0.8  -60.0  -4.9  9.7  0.3  10.4  18.1  28.6  -31.1
1.8  -73.7  -4.5  -33.9  0.4  -38.6  -48.7  -45.7  -0.8
-0.2  1.1  7.4  9.3  -0.7  15.1  13.2  23.2  -2.8
0.0  -22.3  -6.1  -43.8  -2.8  -51.3  -62.6  -72.0  50.5
-2.0  -37.2  -1.2  11.3  -1.4  17.4  18.5  25.3  5.2
-0.7  -10.5  -11.0  -44.2  -3.0  -52.6  -60.8  -74.1  56.6
-0.3  -45.2  -11.4  -42.1  -2.9  -51.4  -60.4  -71.0  53.8
0.3  61.4  1.6  13.6  -0.4  17.4  29.3  34.9  -24.6
->
0.8  1.8  -0.2  0.0  -2.0  -0.7  -0.3  0.3
-60.0  -73.7  1.1  -22.3  -37.2  -10.5  -45.2  61.4
-4.9  -4.5  7.4  -6.1  -1.2  -11.0  -11.4  1.6
9.7  -33.9  9.3  -43.8  11.3  -44.2  -42.1  13.6
0.3  0.4  -0.7  -2.8  -1.4  -3.0  -2.9  -0.4
10.4  -38.6  15.1  -51.3  17.4  -52.6  -51.4  17.4
18.1  -48.7  13.2  -62.6  18.5  -60.8  -60.4  29.3
28.6  -45.7  23.2  -72.0  25.3  -74.1  -71.0  34.9
-31.1  -0.8  -2.8  50.5  5.2  56.6  53.8  -24.6

-38.7  44.3  -30.7  81.2  -10.0  -19.7  -29.5  16.6  4.6  81.2  13.2  75.9  69.1
-0.1  -49.9  19.9  -30.1  -42.8  -0.9  17.1  -5.4  -0.5  -48.8  0.1  -52.7  -35.6
19.0  -57.8  57.4  -25.9  -20.5  3.1  49.2  19.6  -26.8  -47.6  -14.6  -42.0  -25.7
-5.1  -15.1  -8.3  -12.8  -4.6  7.7  -3.9  8.1  -12.1  -19.0  -16.8  -27.7  -21.4
->
-38.7  -0.1  19.0  -5.1
44.3  -49.9  -57.8  -15.1
-30.7  19.9  57.4  -8.3
81.2  -30.1  -25.9  -12.8
-10.0  -42.8  -20.5  -4.6
-19.7  -0.9  3.1  7.7
-29.5  17.1  49.2  -3.9
16.6  -5.4  19.6  8.1
4.6  -0.5  -26.8  -12.1
81.2  -48.8  -47.6  -19.0
13.2  0.1  -14.6  -16.8
75.9  -52.7  -42.0  -27.7
69.1  -35.6  -25.7  -21.4

-52.9  -43.2  -39.8  4.1  -45.9  -16.1  -12.3  2.9  -63.9  -9.2  -3.7
3.2  76.6  9.8  28.1  -19.4  27.6  31.8  17.8  -13.5  -10.7  77.7
-46.5  -16.2  -48.1  -51.3  1.8  -4.5  9.2  -33.6  -21.0  -28.0  1.8
-16.2  34.9  15.4  1.8  17.7  -18.0  5.3  29.5  3.6  18.9  1.2
23.8  -20.0  4.0  -68.0  -81.2  -20.7  13.7  -39.0  57.6  -44.2  10.3
14.8  58.2  -56.6  -42.5  -74.8  27.4  22.0  -73.5  5.6  -59.5  88.5
-29.8  39.9  -3.0  20.9  -62.6  47.8  -13.4  26.1  -42.6  -55.0  9.8
9.1  -14.2  -51.8  -62.8  22.8  -29.6  40.4  -64.5  38.0  13.2  61.8
->
-52.9  3.2  -46.5  -16.2  23.8  14.8  -29.8  9.1
-43.2  76.6  -16.2  34.9  -20.0  58.2  39.9  -14.2
-39.8  9.8  -48.1  15.4  4.0  -56.6  -3.0  -51.8
4.1  28.1  -51.3  1.8  -68.0  -42.5  20.9  -62.8
-45.9  -19.4  1.8  17.7  -81.2  -74.8  -62.6  22.8
-16.1  27.6  -4.5  -18.0  -20.7  27.4  47.8  -29.6
-12.3  31.8  9.2  5.3  13.7  22.0  -13.4  40.4
2.9  17.8  -33.6  29.5  -39.0  -73.5  26.1  -64.5
-63.9  -13.5  -21.0  3.6  57.6  5.6  -42.6  38.0
-9.2  -10.7  -28.0  18.9  -44.2  -59.5  -55.0  13.2
-3.7  77.7  1.8  1.2  10.3  88.5  9.8  61.8

-81.7  9.3  61.6
-32.7  -11.0  4.8
27.6  -31.7  37.4
->
-81.7  -32.7  27.6
9.3  -11.0  -31.7
61.6  4.8  37.4

13.0  -19.1  -41.1  29.1  -33.5  32.2  -34.1  -10.8  2.1  -44.6  -6.2  -0.2  56.1
-14.7  25.9  21.7  18.6  -29.4  48.0  -17.1  12.8  30.5  34.9  17.4  -22.7  15.0
17.3  -35.5  -22.0  -21.0  -6.8  -20.5  -2.4  -22.2  22.3  27.0  -31.9  47.2  -17.8
5.9  -52.2  -27.5  -39.2  27.1  -44.7  10.5  1.3  -27.4  5.0  -38.2  17.4  -35.8
3.2  -36.6  11.3  9.6  -47.3  52.1  -36.6  -15.4  9.0  6.8  -6.8  -0.7  53.7
-22.1  28.9  30.2  32.9  -36.5  35.7  -34.4  -15.2  29.2  31.4  -13.8  24.6  -3.3
-1.6  -9.6  8.5  -23.9  16.1  13.1  49.9  4.5  -29.3  55.2  62.7  -59.4  13.8
->
13.0  -14.7  17.3  5.9  3.2  -22.1  -1.6
-19.1  25.9  -35.5  -52.2  -36.6  28.9  -9.6
-41.1  21.7  -22.0  -27.5  11.3  30.2  8.5
29.1  18.6  -21.0  -39.2  9.6  32.9  -23.9
-33.5  -29.4  -6.8  27.1  -47.3  -36.5  16.1
32.2  48.0  -20.5  -44.7  52.1  35.7  13.1
-34.1  -17.1  -2.4  10.5  -36.6  -34.4  49.9
-10.8  12.8  -22.2  1.3  -15.4  -15.2  4.5
2.1  30.5  22.3  -27.4  9.0  29.2  -29.3
-44.6  34.9  27.0  5.0  6.8  31.4  55.2
-6.2  17.4  -31.9  -38.2  -6.8  -13.8  62.7
-0.2  -22.7  47.2  17.4  -0.7  24.6  -59.4
56.1  15.0  -17.8  -35.8  53.7  -3.3  13.8

-20.6  9.5  5.4  -29.4  -1.9  0.4  -14.5  7.1  20.8  -37.6  14.5  -6.7  -2.5
-31.7  -3.9  -14.1  15.1  -2.5  8.3  -16.5  -10.0  -1.0  -20.5  25.2  -4.3  -28.2
-17.8  -0.1  -12.6  -1.0  -18.2  -4.1  -1.3  7.1  -82.5  20.3  0.6  7.9  5.7
19.0  4.6  1.8  -45.2  -22.2  -1.9  36.1  18.6  -42.0  1.4  -11.6  22.6  -3.4
->
-20.6  -31.7  -17.8  19.0
9.5  -3.9  -0.1  4.6
5.4  -14.1  -12.6  1.8
-29.4  15.1  -1.0  -45.2
-1.9  -2.5  -18.2  -22.2
0.4  8.3  -4.1  -1.9
-14.5  -16.5  -1.3  36.1
7.1  -10.0  7.1  18.6
20.8  -1.0  -82.5  -42.0
-37.6  -20.5  20.3  1.4
14.5  25.2  0.6  -11.6
-6.7  -4.3  7.9  22.6
-2.5  -28.2  5.7  -3.4
